In the data rows, 128 means zero.
Here are some numbered points:
[ 58 146  94 150 152 216 153  74 112 119  95 153] 0
[141 232 113  69  96 112 149 102 158 121 141 177] 1
[150 222 142  85 175 125 113  87  99 124  74 166] 2
[ 71 149 122 123 127  69 116  70  91 161 186 191] 3
[ 72 151  70  57 104 143 154 121 164 194 165 124] 4
[219 183 141 110  80 120 124  77 161 112 142 175] 5
[132 147 162 155 182 236 142  88 102  97 136 145] 6
[ 98 138 118 135 153 228 162 128  86  74  92 170] 7
[ 54 185  99 161 118  65 100  95 114 127 169 174] 8
[ 75 111 101  87  51 158 199 105 159 167 139 144] 9
[103 209 172  72 132 102 128  57 121 173 109 115] 10
[ 89 193  88 123  57 118  77  96  87 130  83 102] 11
[ 65 116 116 117  95 207 192  61 120 113 114 134] 12
[ 97 180 115 143  55 130  90 101  75  97  58 107] 13
[ 70 163  84 158 122 120 113  58 111 155 200 171] 14
[ 70 147 122 144 154 206 124  38 117 140  93 148] 15
[128 160 138  42 163 102 108  38 114 144 106 156] 16
[ 89 187 139 105  97 105 121  26  76 131 117 114] 17
[139 191 119  63 188 145 107  65  94 138 127 179] 18
[ 93 141 104 158 109 165 112  80  61  80  47 135] 19
[ 61 135 109 133 116 208 187  79  82  98 113 131] 20
[159 184 111  76 103 105 145  44 182 113 151 168] 21
[134 111 109 142 176 231 161  75 110  77 126 138] 22
[132 188  78  78  71 143  83  65 120 154 115  87] 23
[ 68 111 109 106  75 196 200  73 132 126 123 141] 24
[130 211  99 118  44 139  82 127 103 116  88  94] 25
[ 73 107  95  94  55 169 208  96 144 140 135 137] 26
[ 74 119  91 146 142 160 159  31  70 100 135 119] 27
[ 84 138 129 136 130 128 133   0  90 127 122 112] 28
[133 162 103 107 170 145  89  41  74 146 144 190] 29
[ 72 174  91 169 112  89 118  64 114 134 193 173] 30
[110 173  99 129  46 120  82  76  90  98  76 101] 31
[ 66 155  94 143 100  71 118  93  98 169 193 178] 32
[129 220 164  85 103 149 128  68  85 163 117  93] 33
[ 90 134 109 123  88  77 106  81 120 203 201 157] 34
[117 161  88  88 102  73 111  23  95 124 135 113] 35
[ 97 127 101 151 171 230 177 108 111  80 107 151] 36
New points follow, each followed by the number of its nearest point above, looking only along the 2 directions in which the numbered points spread most.
[123 184 107  36 151 159 132 103 121 169 152 193] 29
[111 185 107  68 108 196 121  75 137 181 169 152] 28
[124 165 112  55 137  80  92  41 100 166 126 142] 35
[171 188 106  89  62 135  88  70 141 172 167 116] 35
[106 190 127  69 132  83 121  36 105 168 130 116] 35
[ 59 101 103  95  86 168 195  60 142 153 137 139] 26
[117 154 121 143  59 133  90  68  90  78  53 113] 13
[100 117 143 132 140 218 118  53 101 106  68 154] 6
[186 191 148 107  79  81 103  96 184 145 149 177] 35
[111 130 115 155 122 178 110  66  76  70  46 137] 19
[106 122 124 145 131 212 119  70  80  77  66 153] 6
[132 205 110  68 120  93 127  54 165 122 139 179] 35
[ 73 197 105 150 119  59  80 114 131  96 154 182] 21
[ 68 192  92 112 104  81 125  80  50 135 140 120] 21
[ 57 127 114 118  82 211 197  93 120 122 115 137] 12
[ 79 155 108 120 146  74 134  91  66 135 184 202] 30
[140 155 114  74 109 201 128  50 140 138 190 157] 28
[ 53 200 109 157 123  64  88 123 119 124 155 175] 8
[120 204 109  67 125 100 138  59 171 153 151 176] 21
[151 200  96  82  68 136  85  87 130 184 167 119] 35
[163 177 146 135  97  74  87  82 162 147 176 201] 35
[152 192 122  83  70 134  88  73 143 195 163 115] 35
[ 70 167 103 138 150 224 123  94 109  91  88 157] 6
[151 182 110  82 115  88 126  32 164 100 126 170] 1
[116 182 117  56  83  59 101  84 105 150 161  99] 35
[ 88 162 104 163  77 144 108 101  55  86  57 128] 19
[137 191 103  43 154 171 132  88 108 138 144 190] 29
[ 90 129 140 132 152 203 107  58  91 118  55 151] 19
[ 73 163 117 151 105 156 100  92  58 110  43 129] 19
[157 201 123  87  67 136  87  87 136 192 167 118] 35
[173 229 192 154 141 114 129  78 103 130 114 124] 25
[155 178 113  74  89 135  78  53 144 186 158 119] 35
[146 132 126 136 166 102  83  49 172 141 172 205] 8
[ 66 166 125 138 163 213 112  67 110 126  88 158] 15
[144 164  97  64  78 209 152  71 159 127 143 139] 28
[ 86 163 159  81 152 118 124  70  86 148 155 215] 21
[142 202  97  80  77 137  83  92 123 194 161 114] 35
[ 59 157 120 145 161 194 111  49 104 139  94 155] 15
[160 201 113  82  56 129  86  90 144 176 156 111] 35
